(in the rows, 128 means zero)
Z: rows in 4 groups, each row roughly a mix of its group's directions (one row in no group):
Z (174 x 12):
[[148 125  86 154  92 107 130 121 133 101 116 168]
 [111 127  77 122 132 129 132 172 150 104 137 162]
 [135 130 141  85 111 164 157 143 171 146 137 145]
 [156 143 143 173 141 108  84 105 107 117 136 113]
 [122  92 119 136  73 123 127 120 162 154 100 119]
 [118 156 124 101  97 180  97 143 116 127 136 104]
 [141 102 101 135 156 113 115 164 161 118 122 171]
 [ 98 157 143 170  85 129 149 148 138 137 143 106]
 [129 144 168 152 122 123 184  96 119 119 136 145]
 [154 130  88 120 158 129 155 149 121 133 141 179]
 [124 141 152 104 129 178 128 172 141 130 159 113]
 [107  86  91 128 102 155 170 125 150 130 131 135]
 [103  91 138 112 124 139 127 163 122  72 130 112]
 [111 144 167 115 137 104 144 123 126 167 108  82]
 [ 99 157 134 135  97 158 117 141 134 160 152  88]
 [154 157  84 138  96 110  94 109 140 143 127 108]
 [144 135 113 148 115  83  92 106 167 151 116 119]
 [126 110 111 149 128 116 172 119 155 107 121 181]
 [123 108 135  84 117 174 118 146 140 171 116 119]
 [143 155 108 146  92 120  84 101 112 118 112  98]
 [138 154 131 110 150 130 183 169 130 135 113 153]
 [125  95 145 107  86 163 154 110 135 145 104 104]
 [121 133 143  70 113 162 109 151 149 141 106 117]
 [ 94 117 115 102 116 150 139 136 129 162 110  75]
 [147 123 100 146 142 115 175 121 109  98 156 160]
 [147 163 143 136 114 157 117 138 175 167 129 110]
 [123 140 116 157 110 111  83 102 106 109  88 112]
 [152 151 153 130 141 121 102 115 156 188 126 133]
 [107 135 130 129 129 163  61 121 118 129 157 122]
 [152 144 144 164  88  93 143 128 153 150 111 149]
 [146 113 121 162 146 106 102 102 102  89 141 158]
 [146 153 126 128 123 167  69 116 145 156 135 126]
 [168 146 156 136 146 110 143 110 145 123 113 180]
 [118 156 137 129 107 137 197 143 131 136 153 131]
 [109 126  97 144 125 121  85 107  92 123 117  85]
 [135 110  67 120  96 120 141 114 125 103  97 125]
 [171 134 115 147 100  97  94  91 134 140 113 119]
 [105 162 182 139 143 116 154 152 132 139 155 131]
 [135 128 153 141 102 114 180 140 157 166 117 113]
 [141 141 142 154 103 111 110  71  99 130 109 108]
 [149 149 119 141 130 131  91 103 134 191 132 116]
 [147  88 160 124 144 121 100  99 125 105  87 128]
 [ 97 117 165 103 154 119 139 161 114  88 137 109]
 [112 129 130 112 159 149 148 183 160 128 154 142]
 [145 157 137 152 129 142 108 123 179 140 160 160]
 [110 113 137 126 175 125 159 172 140 112 154 148]
 [154 138 147 158 151 120 124 119 152 126 161 181]
 [131 160 169 142 159 157 142 149 165 125 137 148]
 [153 148 132 128 114 111  76  90 110 124  94 124]
 [145 127 182 104 112 123 135 101 152 166 111 122]
 [131 118 174 128 123 129 185 120 103 114 108 106]
 [143 158 109 124 118 133 138 165 177 158 136 155]
 [ 93 109 135 145 116 108 145 136  96  75 120 105]
 [149 117  85 138 129  98 140  88 121 145 101 157]
 [142 143  90 140 116 109  75 106 110 138 125  96]
 [115 121 104 120  96 142  94  97  98 133 159  94]
 [101 116  86 143 105 152 101 103  99 100 128 114]
 [130 133 153 104 117 135 126 163 155 175 116  88]
 [120 132 142 103 116 154 129 134 103 159 135  67]
 [127 146 129 116 127 159 158 161 174 158 151 147]
 [121 113 119 143 110  70 167 102 131 150 119 140]
 [141 142  95 131  71 127 107  94 117 149 115 114]
 [128 120  67 137 134 109 135 120 100  83 128 129]
 [153 155 107 143  80 113 112 102 120 159 109 111]
 [129 121 105 177 153  90 120 120 111 111 152 158]
 [104 133 161 139 137 123  78 120 135 176 137 111]
 [166 130 120 145 108  80 100  95 130 143 111 148]
 [136 129 126 168 123  73 118  88 119 114 109 142]
 [137 103 145 121 100 119 130  70 119 133  86 126]
 [101 127 111 134 119 139  89 112  87 117 126  80]
 [100 108 127  79 144 157 139 168 153 130 131 143]
 [140 121 121 112 138 112 174 144 175 167 139 141]
 [129 155 146 125 114 132 111  84 116 177 125  95]
 [126 125 145 184  98 114 143 132 102  89 128 112]
 [ 90 138 126 143 112 143 134 181 136 133 161  97]
 [160 124 136  68 134 159 137 144 132 114  99 119]
 [123 140  94 115 154 164  98 144  99 123 163 107]
 [140 150 137 154  92 138 105  77 122 146 122  97]
 [140 130  91 122 140 123  84 107  90 105 118  95]
 [119 124 139 137  72 145  96  93 135 113 122  98]
 [125 125 126 146 155 123 160 137 116  91 116 186]
 [105 121 150  91 136 163 101 161 134 122 149  94]
 [152 168 135 165 106 143 107  97 143 149 156 134]
 [128 127 143  75 126 167 100 135 134 146 110  94]
 [107 143  76 148 108 114 156 153 158 136 142 145]
 [131 127  89 115  90 103 152 144 150 169 107 125]
 [126 138 136 143 119  76 171 102 119 152 140 155]
 [108 125  86 110 125 173 113 136  88 121 150 110]
 [122 154 166 103 122 152 130 137 147 166 118  85]
 [119 158 167 129  93 142 127 124 136 162 127  82]
 [130 132 129 176 125  80 177 120 127 133 131 136]
 [114  97 133 111 152 128 198 132 138 136 124 129]
 [112  94  91 129 152 114 136 156 104  81 132 132]
 [124 115 128  82 127 158  98 141 172 161 127 127]
 [ 99 146 117 150 101 162 136 166 123 106 161 105]
 [ 86 135 140  95 130 178 130 163 125 131 141 112]
 [135 138 106  89 151 119 172 122 144 161 128 162]
 [152 130 165 154 101  96 111  93 134 119  97 115]
 [111 120 110 119 148 161  69 132 112 126 156 107]
 [133 152 182 124 119 144  96 106 125 153 132  93]
 [139 162 171 112 128 137  89 130 121 151 124  88]
 [129  85 103 144 126  91 117  96 101  98 117 142]
 [128 118 103 150 159  97 158 129 114  92 140 168]
 [ 97 111  85 122 134 153  85 138 124 105 153 146]
 [131 138 161 105 156 156 149 170 154 154 149 127]
 [149  89 166 138 158 102 158 111 115 125 109 145]
 [ 96 169 150 138 118 133 122 148 137 102  78 136]
 [113 107 112 107 140 167  93 132  81 134 144 107]
 [129 134 143 117 132 110 139  82 104 143  94  80]
 [122 119 149  89 154  97 163 138 155 161 119 143]
 [153 111 149 134 162 108 102 107  84  96 120 117]
 [108 153 192 125 139 147 117 134 134 156 151 120]
 [140 108 169  87 129 129 145 141 175 138 116 149]
 [110 161 103 130 128 142 164 170 153 132 149 156]
 [101 142 162 107  99 173 132 149 157 142 143 139]
 [116 114 157 130 122 118  87 116 132 151  74 103]
 [182 120  89 138 110 117 120 103 136 133 135 166]
 [134  98 137 147 127 109  93 100 113 130 113  73]
 [148 119  98 152 152  96 124 124 112  92 132 173]
 [133 114 126 107 108 113 188 139 153 142  91 124]
 [123 111 123 171 128 121 192 114 129 124 152 141]
 [171 150 148 139 101 128 123 114 121 149 112  77]
 [ 85 132 112 113 145 104 155 155 109  87 110 144]
 [151 137 130 153 129 100 191 157 135 117 138 138]
 [141  86 144 119 141 129  88 104  90 113 128  97]
 [154 101 132 112 108 152  79  91 128 138 108 110]
 [112 141 131  98 136 138 167 175 161 155 138 137]
 [115 121 155  98 159 158 158 171 152 137 138 126]
 [106  80  94 144 118 106 120 107 104 102 119 103]
 [136 140 113 157 129  84 140 108  99 105 132 174]
 [155 140 114 140 161  86 137  92 109 159 116 148]
 [129 139 123 129 135  89 158  92 105 178 122 112]
 [136 108 140 158 149 108 116 102  98  89 167 141]
 [150 112  82 144 135 114 148 114 139 118 160 172]
 [129 152  88 127 140 136 134 145 148 186 153 135]
 [161 126 116 159 111  92 111  93 128 123  88 144]
 [123 165 150 151 107 143 146 108 111 147 110  79]
 [135 132 135 121 161 133 147 176 165 137 154 163]
 [146 119 166  85 150 158  87 134 142 136 136 116]
 [163 129 128 142 140  96 182 125 142 121 143 163]
 [104 124 144 107 147 154 111 166 114  86 153 104]
 [127 123 151 158  91 148  74 124 135 121 120  97]
 [126 143 131 100 100 127 163 138 141 188 137 114]
 [109 141 100 144 131 131  68 120 100 113 152 108]
 [139 126  84 154 109 127 102 112  85  92 114 127]
 [168 110 108 134 131  91 174 107 124 155 125 113]
 [109 129 117 108  74 146 150 146 159 148 110 103]
 [ 89 104 133 134 135 131 154 155 113  79 158 131]
 [110 126 131 118 121 159 134 187 164 110 152 136]
 [112 126 123  86 133 159 145 160 135 172 104 109]
 [142  78 159 143 131 123 160  98 120 107 147 149]
 [100  88 116 121 108 178 148 124 155 143 143 138]
 [148 141 105 111 102 130 101 133 177 170 118 139]
 [112 131 166  97 162 170 149 124 112 121 150 109]
 [157 128  95 137 133 102 134  94 140 167 105 162]
 [157 124 184 124 133 129 113  92 155 157 124 131]
 [121 151 127 110 114 137 115 123 109 136 119  55]
 [142 108 174 161 136 118 124 170 128  94 142 118]
 [153 187 146 146 126 146 137 138 154 141 125 159]
 [152 132  97 149 110  99  81  95 123 139 111 111]
 [157 136 133 117  75 162 102 114 144 126 106 152]
 [131 158 165  99 131 190 128 136 144 131 124 132]
 [125 102 128 111 173 133 178 155 132 113 143 152]
 [111 128 144  90 111 117 188 112 143 129 108 146]
 [143 142  55 125 123 120 123 133 136 157 110 137]
 [158 128 164 150 124  77 156 107 147 132 111 122]
 [107  85  89 114 139 136 165 153 148 120 134 152]
 [114 116 146 115 115 125 171 169 173 120 128 150]
 [130 162 145 111 135 133 132 166 174 167 145 129]
 [139 121  83 151 112 108 169 120 138 126 113 170]
 [122 155 119 127 114 169  82 112 116 151 145  93]
 [126 128 178 123 139 126 164 129 151 174 132 103]
 [152 130 151 116 144 131 125 150 165 137 140 188]
 [153 156 148 109 105 131 132 146 169 155  90 147]]
which group is each row in? (one row of each group first):
[135  85 122 151 161  90 106 138 149 101 107 133] | (118)
[101 138 133  92 118 173  98 153 128 150 130  98] | (24)
[110 148 109 171 122 136 124 138  90  80 144 118] | (53)
[136 159 162 108 109 143  86 124 126 151 114  89] | (13)

[ 89 159 150 142 119 146 105 106 106 132 157  92] | (13)
[150 116 142 144 168 120 119 138 151 110 155 181] | (118)
[129 156 162 137  80 141 133 103 149 165 123 114] | (53)
[102 156 148 125  90 176 106 124 130 134 150 105] | (13)
[ 96 106  94 153 138 135 111 109  86  91 133 127] | (24)
[ 94 140 114 156 114 123 167 117 152 144 174 138] | (118)
[132 152 163 134 153 117 145 150 106 111  78 151] | (24)
[ 98 118  96  96 131 149 119 120  88 121 139  86] | (53)
[141 139 166 109  98 128 124 124 140 161 101  81] | (24)
[143 125  94 120  93 141 102  94 125 129 159 168] | (118)
[137 121  80 134 131 113 125 122 112  78 124 168] | (13)
[117 164 163 110  99 143 161 145 145 127 132  90] | (24)
[ 97 127 104  82 118 106 147 153 142 131  89 111] | (13)
[156 132 174 157 152 117 106 126 107  86 128 133] | (53)
